In the rows, zero is written as 128.
Named moves (each a turn or a mirror), then the moves between two rows, first move first; the first pair answered
Z:
[138 120  97 143 122 124  89  80 113 100  94 104 163 144 111 145 132 146
 107 127 123 139  68  95  99 131] -> [109 110 147 157 141 127 101 124 130  77  77 114 152 131 148 114  91 123
 134  61 137 116 105  98 129 112]
[ 90 161 135  99 125 123 131 143 113 105 153 158 121 117 124 133 135 105
 113 136 110 113 178 124 121 112] -> [ 93 156 115  98 122 123 126 131 106 108 153 157 125 122 112 139 152 113
 107 160 106 120 164 126 119 122]
[144  95 133 101 113 137 160 118  74 184 139 146 133  79 128 172 143 140
  99 178  83 116 134 108 138 129] -> [119  89 173 112 128 143 170 152  89 164 131 160 124  62 155 143 112 124
 119 119  96 103 157 112 159 108]
[ 97 112 115 130 137 134 126 180 153 107 138 137  86 141 158 106  99 129
 120 121 142 140 129 182 134 120] -> [118 123  74 127 119 131 113 148 141 123 142 124  94 155 132 126 132 144
 102 162 127 147 103 179 114 141]
W:
[122 132 110 127 126 145 109 133 156 146 163 120 130 162 126 141 164 140
  95 131 151 146 134 170 127 143] -> [123 144 103 113 119 126 103 114 147 146 158 123 156 147 105 141 166 140
  87 123 144 136 103 150 124 129]
[152 157 127  81 137 108 150  81 114 144 151 170 144  85 148 159 132 129
 102 126  88  88 118  84 134  94] -> [167 130 131 137 139 129 142  79 121 114  83  99 130 114 174 176 116 119
 140 117 112  99  89  67 105 123]
[114 113 137 142 122 160 143 176 157 121 136 116 103 127 170 137 146 125
 130 148 121 177 163 179 154 152] -> [117 147 126  95 115 110 133 140 124 130 168 170 148  93 133 129 153 133
  83 129 110 162 131 161 173 115]
[155 118 117 144 111 146 112  92  82 141  81 115 143 125 138 113 142 146
 137 162 101 137  98  82  99 161] -> [149  96 126 150 113 170 135 136 103 158 107 115 107 139 156 110 147 151
 150 177 102 151 149 115 108 174]
H:
[153 152 114 127 123 135 137 132 130 160 147 167 146 146  94 132 109 120
 115 142  94 121 122  86  86 105] -> [118 143 136 137 134 136 120 139 152 134 141 145 155 157 103 140  92  98
 108  95 124 112 114  97  86  89]
[116 156 165 151 149 116 138 123 128 140 135 180 147 131 158  94  88 128
 143 123 102 117 153 112 138 115] -> [122 163 153 153 140 107 129 100 114 131 109 173 168 120 150  99  88 129
 146 128  94 117 122  93 127 116]
[126 101  79 143 134 149 118 134 162 122 139  76  99 178 148 197 180 138
 125 174 151 150  94 154  89 133] -> [115  98  93 140 137 156 121 149 176 130 150  89  90 177 159 196 178 133
 124 164 168 143 117 173  99 130]

Each pair is two moves apart.
[108 105 135 157 110 137 120 123 139 119 120 107 112 176 175 140 103 128
 115 113 153 153 138 116  96 150] -> [104 144 121 105 109  97 120 102 118 133 168 159 148 140 138 136 104 133
  77 111 131 133 121 108 116 121] : W, W
[124 142 142 127 122 146 135 125 138 146 178 101 119 150 124 131 136 124
  99  79 117 121 168 166 123 118] -> [145 150 113 125 114 132 119  85 115 157 167  95 140 149 109 141 154 137
  88 120 101 133 137 146 105 127] : Z, H
[136 129 112 120 116 139 119 142 124 161 157 131 132 116 122 184 170 154
  85 178 136 154 129 169 111 171] -> [103 120 131 120 124 145 115 166 140 156 170 123 122 122 127 186 155 134
  91 140 153 148 144 190 116 159] : H, H
[114 140 108 128 138 107 149 102 120 128 136 127 144  87  89 100 119 146
  90 131 121  84  98 102 119 148] -> [111 137  96 118 142 113 148 110 136 138 163 116 134 103  82 111 132 143
  74 133 132  87 108 127 114 152] : H, Z
[128 138 107 134 126 126 118 112 149 112 123 117 136 131 116 135 130 115
 126 125 146 135  95 125 120 128] -> [147 143  94 131 122 129 132 112 138 134 133 126 127 124 123 122 142 134
 126 166 128 143 115 122 121 133] : H, H
[146 139 110 157 132 117 110  90 107 101  73  74 138 151 124 158 129 132
 139 132 151 131  71  99  98 132] -> [147 123 163 147 143 140 170 176 112 135 118 137  76 123 176 104 107 138
 167 131 134 122 185 141 138 130] : Z, H
[112 133 106 144 132 119 109 110 159 117 140 111 153 149 129 165 137 122
 107 120 158 124 106 138 121 140] -> [117 157  97 117 123 107 114 110 135 133 159 154 157 129 122 149 136 134
  98 130 136 116 125 134 134 127] : H, W
[101 143 165 139 136 144 138 167 130 129 162 142 110 115 160  93 113 111
 128 113 140 126 174 141 163  96] -> [140 152  89 133 117 130 107  88 106 137 143 114 144 141 113 138 159 140
 103 176 115 152  90 105 123 124] : Z, W
[112 124 118 135 118 139 118 148 157 138 144 110 103 153 118 159 156 130
 122 115 142 131 127 137 123 148] -> [110 127 146 148 126 144 136 168 153 136 134 127  99 133 140 132 136 129
 136  93 133 122 156 131 135 134] : H, Z
[160 154  91  96  75 101 116  86  90 144 194 156 181 125  65 157 187 152
  95 137  87 116  48 101  86 112] -> [166  75 129 158  88 192 155 171 146 146 184  82  82 188 133 155 191 152
 171 160 115 157 148 162  71 174] : W, W
[131 137 139 149 134 101 103 135 110 109 107 110 139 137 142 126 125 133
 117  98 118 139  96 107  99 131] -> [154 130 129 153 129 122 119 154 108 128 114 114 122 145 159 114 136 149
 127 141 107 157 132 119 104 157] : W, H
[126  83  99 107 121 148 123 118 181 131 196 116 128 149 127 154 131 126
 113 125 126 153 121 175 137  87] -> [115 103 111  99 125 121 110 102 176 121 179 134 149 132 118 147 110 118
 107  99 123 132 102 161 142  64] : Z, W
[127 147 161 119 106 119 111 158 125 133 144 134 114 134 135 118 109 110
  87 125 108 124 134 140 150  79] -> [151 142 134 132  97 114  91 116 113 123 118 101 125 151 122 146 117 115
  83 144 106 137  89 118 130  93] : Z, W
[157 174 133 142 100  98 145 116 104 119  92 135 145 116 128 108  75 120
 121 148 124  80  73 100 120 136] -> [162 165 107 121  87 111 135 111 118 144 143 124 133 147  99 138 119 135
  97 186 133 105  67 136 105 155] : H, Z
[132 121  83 133 114 118 115 109 129 124 146  95 139 132  85 153 128 126
 121 138 122 164  72 146 113 140] -> [152 122 115 131 123 129 159 142 105 152 151 156 104  98 129  99 112 141
 151 156  85 153 152 138 134 135] : Z, H
[124  95 110 119 125 144 134 150 159 141 168 130 125 149 127 154 153 134
 125 131 120 140 139 170 119 140] -> [113 102 104 126 129 141 116 133 164 123 151 108 137 147 117 166 147 124
 120 101 137 132 109 159 110 133] : H, H
[101 156 148 140 134 113 112 127 142 121 105 130 160 118 104 122  83  96
 114  83 125 111 102 114 132  95] -> [144 161 106 111 114 125 139 135 126 170 158 158 134 124 101 118 132 136
 114 178  85 132 151 133 131 125] : H, Z
[120 144 131 129 116 119 140 136 118 140 143 147 133 115 122 107 134 117
 124 133 110 116 120 122 131 121] -> [119 124 134 155 119 128 129 132 126 121 112 109 133 133 127 111 117 110
 141 121 130 118 106 121 120 132] : H, W
[157 128 101 106 123 141 138 118 135 139 159 143 119  97 111 147 140 137
 100 143 141 124 111 129 144 142] -> [143 116 143 133 138 143 134 139 143 101 120 135 122  85 137 137 107 115
 128  91 159 107 114 117 153 129] : W, Z
[165  89 136 176 146 181 121 150 155 115 106  76  96 164 154 130 110 122
 180 140 144 134 130 142 106 159] -> [148 159 116  88 129 102 100  90 110 139 165 182 168 102  97 117 119 128
 108 129 114 102  82 115 141  94] : W, W
[134 122 121 121 105 139 140 135 127 137 145 127 110 129 133 127 143 137
 129 143 131 133 145 138 124 132] -> [117 129 137 118 113 120 135 129 121 126 136 151 125 115 137 117 118 131
 121 117 131 117 141 125 135 108] : W, Z
[121 106 119 119 130 146 106 152 131 177 155 107 109 164 103 152 183 136
 114 148 113 144 137 166 132 162] -> [ 82 115 169 110 153 124 105 176 131 152 140 151 118 122 117 120 131 104
 116  70 123 113 149 150 170 113] : W, Z
[136 119 126 130 125 147 131 134 144 129 129 112 110 146 114 149 136 127
 134 150 121 153 136 145 119 146] -> [115 133 145 113 135 134 141 151 147 128 145 145 124 122 125 128 118 118
 129 115 127 131 155 145 146 123] : W, Z
[163 154 114 126 143 113 139 104 144 155 160 124 136 156 111 163 155 124
 152 176  98 136 109 212 113 150] -> [184 168 121 136 148  99 147  91 106 145 119 145 145 123 131 130 128 135
 178 181  72 123 115 174 121 142] : Z, H
[157  99 147 111 130 138 150 149 108 126 212 147 124 150 140 163 166 135
 130 190 117 121 148 156 138 189] -> [167 114 134 145 135 113 122  88  85  85 132 107 168 145 126 185 150 129
 143 172 123 120  64  95 112 187] : W, W
[156 125 122 130 138 165 141 145 159 144 160 125  83 148 144 153 131  83
 117 163 154 139 147 168 125 151] -> [135 158 143  99 137 128 140 137 144 144 173 175 116 108 132 126 110  65
  98 117 155 108 139 147 154 112] : W, Z
[120 155 117 151  81  86  88 101 116 112 130 105 183 119  83 162 120 135
 123 141 145 132  56 104 107 110] -> [118 139 113 124  71 117 115 149 145 148 214 114 137 144  79 160 160 145
 113 175 147 154 126 171 124 132] : H, Z
[115 113 152 111 120 161 144 198 151 149 163 124 101 189 150 124 123 112
 151 153 110 133 181 163 137 179] -> [101 159 146  71 109 107 130 156 123 156 185 193 157 138 114 113 114 116
 100 120  94 103 142 131 169 124] : W, Z
[128 140 160  96 133 112 135 142 143 126 183 158 130 137 122 111 123 131
 106 126 117 121 160 149 150  78] -> [131 150 176 106 139  95 125 123 131 102 136 165 145 118 131 106 101 121
 118 110 108 114 143 109 150  70] : H, Z
[132 124 121 124 105 128 127  97 113 137 108 106 116 153 129 138 151 135
 144 131 102 142 119 116 102 161] -> [ 94 126 151  99 108 132 124 139 135 143 150 128 109 146 128 133 154 117
 129  89 122 123 153 151 130 145] : H, W
[128 134 130 122 147 114 115 114 118 104 117 143 143 124 127 117 111 133
 114  96 126 101 130  84 140 125] -> [127 116 145 127 152 142 135 146 137 116 137 135 114 136 146 115 115 131
 127 106 130 120 168 115 141 138] : W, W
[170 117 116 170 132 130 115  76  89 119  57  88 129 136 140 124 119 131
 160 163 113 141  92  68  99 148] -> [148 107 166 152 140 163 165 169 129 141 118 135  83 131 185  87 105 123
 172 136 123 132 199 129 140 131] : Z, W
[160 156 134 108 113 112 108 114 108 123 124 164 151 120 120 151 146 141
 121 166 109 121 124 129 146 127] -> [146 147 168 133 120 115 103 134 117  93  91 146 149 111 148 139 111 122
 142 121 117 109 124 119 154 116] : Z, W
[135 145 153 169 130  98 135 106 115  84  87 115 143 106 133 116  91 101
 135  87 140  94  93  93 131  96] -> [158 108 123 187 128 150 157 137 137 108 100  67  99 157 152 136 138 120
 163 158 137 135 131 132  99 156] : Z, W
[141 124 135  96 128 108 117 126 147 126 161 137 139 111 104 107 145 128
  90 151 117 137 107 117 131 139] -> [129 122 159 119 147 104 119 124 144  96 126 124 143 107 117 101 119 109
 105 116 125 127  95 100 133 132] : Z, W
[115 104 134 136 157 140 133 154 135 108 127 108 116 136 147 140  98 138
 145 120 146 108 135 129 141 129] -> [128 125 102 106 138 129 127 131 126 134 161 132 125 134 109 150 132 155
 116 150 128 116 121 137 141 133] : W, Z
[135 141 149 124 128 129 139 132 106 112 120 165 137 117 137 121  96 122
 137 104 129 122 133 125 142 115] -> [150 136 145 132 129 137 148 131  99 119 110 156 126 120 147 115 101 130
 148 122 122 127 146 116 136 126] : W, H
[103 124 179 148 146  98 133 177 136  89  77 113 134 126 167 108  90 102
 165  54 142  77 117 106 124 120] -> [ 73 111 152 126 134 121 126 199 181 104 148  88 122 175 138 149 134  96
 135  66 171 106 129 178 117 141] : Z, H
[153 125 172 151 114 138 153 148 104 125 121 153 116 126 147 118 109 130
 156 111 116 105 139 136 120 117] -> [132 119 156 153 108 133 127 123 132 105 122 108 143 147 122 159 121 115
 135  93 145 108  90 144 100 123] : Z, H
[199 155  99 131 128 111 154  87  71 169 118 144 139 115 104 115 136 161
 137 211  68 153 148 101 122 125] -> [140 135 158 127 149 144 170 177 130 169 169 153  93 128 141  93 112 135
 146 144 110 143 225 173 156 109] : H, H
[139  84 153 172 162 125 119 105 141  71 116  97 128 127 134 106  95  90
 135 147 121  99 123 128 127 160] -> [152  89 144 165 155 122 127 101 128  85 119 106 132 125 129 109 108 101
 137 179  98 102 124 113 117 170] : H, H
[122 130 115 130 120 119 107  75 113 136 135 112 139 140 122 151 161 166
 136 163 121 110  79  90 130 133] -> [127 125 162 133 134 131 146 131 100 136 138 161 115 110 170 103 130 164
 166 149 104  96 151  86 155 123] : Z, H
[169 123 104 141  88 110 146  75  66 154 103 114 173 180  91 149 152 183
 142 191  78 154  90 111  91 137] -> [101 117 214 146 122 110 178 168  99 132 113 171 145 130 160  82  77 140
 173  84 104 108 186 134 156  86] : Z, W
[159 118 168 167 165 145 173 167 114 155 106 112 104 122 167  46 106 131
 166 141 119 127 183 132 119 146] -> [131 123 126 179 155 129 110 110 143 113  79  38 155 157 120 109 116 104
 129  98 169 128  67 124  92 150] : Z, H
[ 92 122 127 116 138 138 128 119 139 116 109  92 150 141 129 138 133 112
 134  99 145 144  94 134 126 122] -> [ 94 139 130  88 133 133 142 134 148 140 159 128 137 138 125 123 138 120
 120 110 134 136 125 160 146 114] : W, W
[ 98 136 120 151 126 117  94  90 134  70 101  64 160 109 115 169 145 124
 119 121 129 139  50 108 128 120] -> [143 110 120 163 126 168 145 139 137 115 126  71  96 131 146 154 172 156
 151 195 106 173 136 148 123 168] : W, H
[144 157 122 103 145  92 121  96 131 123 148 136 166 110  93 149 103 132
  95 170 109  73 131 131 141 103] -> [140 128 152 152 149 120 117 109 139  89  80  80 143 126 122 155  71 120
 139 142 136  77 121 119 126 118] : W, Z
[119 103 113 135 118 142 114 133 139 146 143 100 106 118 114 179 145 138
  94 144 134 154 117 149 117 143] -> [ 95 106 157 127 129 134 124 162 150 138 144 129 108 107 134 152 113 116
 106  97 144 134 147 155 146 118] : W, Z
[158 106 119 171 155 153 114  93 125  76  87  38 125  98  87 120 184 131
 178  96 145 125 118  83  95 107] -> [165  96 105 144 149 178 144 140 144 118 156  62  85 118  90 110 220 148
 171 147 137 141 193 140 103 132] : W, Z
[168 137 112 119 119 148 169 131  89 168 134 162 115 124 145  94 140 170
 144 223  77 143 179 113 114 155] -> [ 97 112 177 131 139 166 160 197 165 139 159 139  90 137 169  92 105 121
 146 112 147 123 212 165 140 128] : H, H
[120 144 155 121 138 130 152 147 138 129 122 140 125 127 118 107 131 107
 143 116 128 101 122 156 152 108] -> [118 148 130 118 128 130 138 125 149 125 133 115 140 144  99 133 147 113
 124 121 138 112  97 160 134 118] : Z, H
[154 133 126 132 136 102 136 113  75 140  84 149 146  93 143 140 119 143
 135 123  96  95 107  61 141 123] -> [135 101 152 163 144 137 143 154 104 121  59 107 113 128 175 148 111 124
 158 103 131  99 134  88 138 149] : W, H
[138 159 121 104 131  95 132 104 122 123 149 140 149  95  85 119 134 126
  86 113 142 114 107  74 142  86] -> [137 122 137 163 141 125 125 116 142  84  83  85 123 122 119 126 113 116
 127  98 163 120 107  67 121 108] : Z, W
